[[ -4 -52  65]
 [-70  55 -67]
 [ 32 -21  75]
 [-47 -48 -31]
 [ 31   7 -67]]
|
[-4 55 75]

[[-24 -10  -8  26 -81]
 [-24  -3  -8   5 -81]
 [-24 -10  -8  23 -81]]
|
[-24  -3  -8]

[[-47  39 -38  28]
 [-62 -40 -70  50]
 [-35  46 -28   9]
 [ 16  -9 -28  53]]
|
[-47 -40 -28  53]

[[-34  32]
 [-29 -66]
 [ 23 -41]]
|
[-34 -66]

[[ 59 -68]
 [ 41 -84]]
|
[ 59 -84]

[[ -5  15  41]
 [ 11  30 -41]
 [ -9 -13  63]
 [-23 -37  41]
 [ 27  55 -35]]
|
[-5 30 63]

[[-51 -23]
 [ 24 -56]
 [-11  28]
 [ 74  29]]
|
[-51 -56]
---
[[-43 -51  38 -47 -52 -17  -6  18 -49  45  10  57   8]
 [-54  23 -48  58  62  48  62   0  56  40 -51 -57  -5]
 [ -6 -22  58 -45 -29 -50 -44 -37 -42  -5   7  56  -7]
 [-55 -40 -38  57  36  -9  48  -8  37   9 -25  -3  28]]
|
[[ -6 -22  58 -45 -29 -50 -44 -37 -42  -5   7  56  -7]
 [-43 -51  38 -47 -52 -17  -6  18 -49  45  10  57   8]
 [-55 -40 -38  57  36  -9  48  -8  37   9 -25  -3  28]
 [-54  23 -48  58  62  48  62   0  56  40 -51 -57  -5]]

[[-25  25  26 -28  22  20]
 [ 24 -57 -57  61 -50 -34]
 [ 13  -2 -15 -47   6  23]
 [  9  22  32 -70  10 -17]
 [ 22 -12 -22 -19  -3  14]
 [-20   3 -11  20  11  28]
 [  5 -13  11 -26 -27 -58]
 [-14   7  -7  -2  15  36]
 [ 21 -61 -56  15 -58 -48]]
|
[[  9  22  32 -70  10 -17]
 [-25  25  26 -28  22  20]
 [  5 -13  11 -26 -27 -58]
 [-14   7  -7  -2  15  36]
 [-20   3 -11  20  11  28]
 [ 13  -2 -15 -47   6  23]
 [ 22 -12 -22 -19  -3  14]
 [ 21 -61 -56  15 -58 -48]
 [ 24 -57 -57  61 -50 -34]]

[[-15 -71 -10  56  -1  61 -18]
 [-41  76 -61 -38  66 -20  37]
 [ 38  33  66 -66 -26 -40 -27]]
|
[[ 38  33  66 -66 -26 -40 -27]
 [-15 -71 -10  56  -1  61 -18]
 [-41  76 -61 -38  66 -20  37]]

[[  4  38  -1   4   8 -58 -40]
 [-55 -59  34 -21 -34  57   9]
 [ 47  56 -10 -11  44 -52  20]
 [-44 -57  25 -28 -41  34  27]
 [ -5 -52  50  -2  -9 -53 -34]
 [ 46  60  40  62  30 -21 -58]
 [-26 -55  44 -42 -12 -35 -12]
 [  5  47 -54  34  10  61  55]
 [ 39  62 -55  54  20 -53  37]
 [  3  38  28  30  28  58 -55]]
|
[[ -5 -52  50  -2  -9 -53 -34]
 [-26 -55  44 -42 -12 -35 -12]
 [ 46  60  40  62  30 -21 -58]
 [-55 -59  34 -21 -34  57   9]
 [  3  38  28  30  28  58 -55]
 [-44 -57  25 -28 -41  34  27]
 [  4  38  -1   4   8 -58 -40]
 [ 47  56 -10 -11  44 -52  20]
 [  5  47 -54  34  10  61  55]
 [ 39  62 -55  54  20 -53  37]]

[[ -9   2   1  -8   3  -8  -6  -2   0  -8  -2  -2  -1   2   0]
 [ 13 -14  22 -18  -6  20  -1   7  -4 -12  -4  -7   3   1  -7]
 [  2   2   8 -15   1 -15 -11   0   5   1   2   3  -4   4   3]
 [  3 -16  53 -61  -2   7 -13   2  15   0   9  -3  -4   9  -3]
 [-16  -1  -9  11  -2  16   2  -6 -12 -11  -9  -3  -3  -6  -1]
 [ -1   3   5 -20   6 -22 -10  -4  13   9  10   7  -4  10   5]]
|
[[  3 -16  53 -61  -2   7 -13   2  15   0   9  -3  -4   9  -3]
 [ 13 -14  22 -18  -6  20  -1   7  -4 -12  -4  -7   3   1  -7]
 [  2   2   8 -15   1 -15 -11   0   5   1   2   3  -4   4   3]
 [ -1   3   5 -20   6 -22 -10  -4  13   9  10   7  -4  10   5]
 [ -9   2   1  -8   3  -8  -6  -2   0  -8  -2  -2  -1   2   0]
 [-16  -1  -9  11  -2  16   2  -6 -12 -11  -9  -3  -3  -6  -1]]

[[  1 -35  -9 -57  55   3  56   7]
 [ 32 -65  65 -37  44 -77  61 -34]
 [-34  56 -69  30 -15  67 -60  46]
 [ 37 -56  33 -46  56 -46  42 -39]]
|
[[ 32 -65  65 -37  44 -77  61 -34]
 [ 37 -56  33 -46  56 -46  42 -39]
 [  1 -35  -9 -57  55   3  56   7]
 [-34  56 -69  30 -15  67 -60  46]]

[[ 64  21  53  14  29]
 [  5 -13 -39  20  74]
 [ 17  51 -65  27 -31]
 [ -5  18  33  12  11]
 [-17 -48  69   0  34]
 [  4 -26  35   3 -35]
 [-20 -50  76 -72 -82]]
|
[[-20 -50  76 -72 -82]
 [-17 -48  69   0  34]
 [ 64  21  53  14  29]
 [  4 -26  35   3 -35]
 [ -5  18  33  12  11]
 [  5 -13 -39  20  74]
 [ 17  51 -65  27 -31]]

[[-45 -22  10 -70  11 -10  -6 -24   2  28 -35]
 [ 19  14   6  -1 -16  61  25 -36   4 -12 -32]
 [-51  16 -22  17  33  -9   9  12 -21  -9  31]
 [ 15  -5 -15 -63 -16 -14  20  37  -4  -3 -33]]
|
[[-45 -22  10 -70  11 -10  -6 -24   2  28 -35]
 [ 19  14   6  -1 -16  61  25 -36   4 -12 -32]
 [ 15  -5 -15 -63 -16 -14  20  37  -4  -3 -33]
 [-51  16 -22  17  33  -9   9  12 -21  -9  31]]
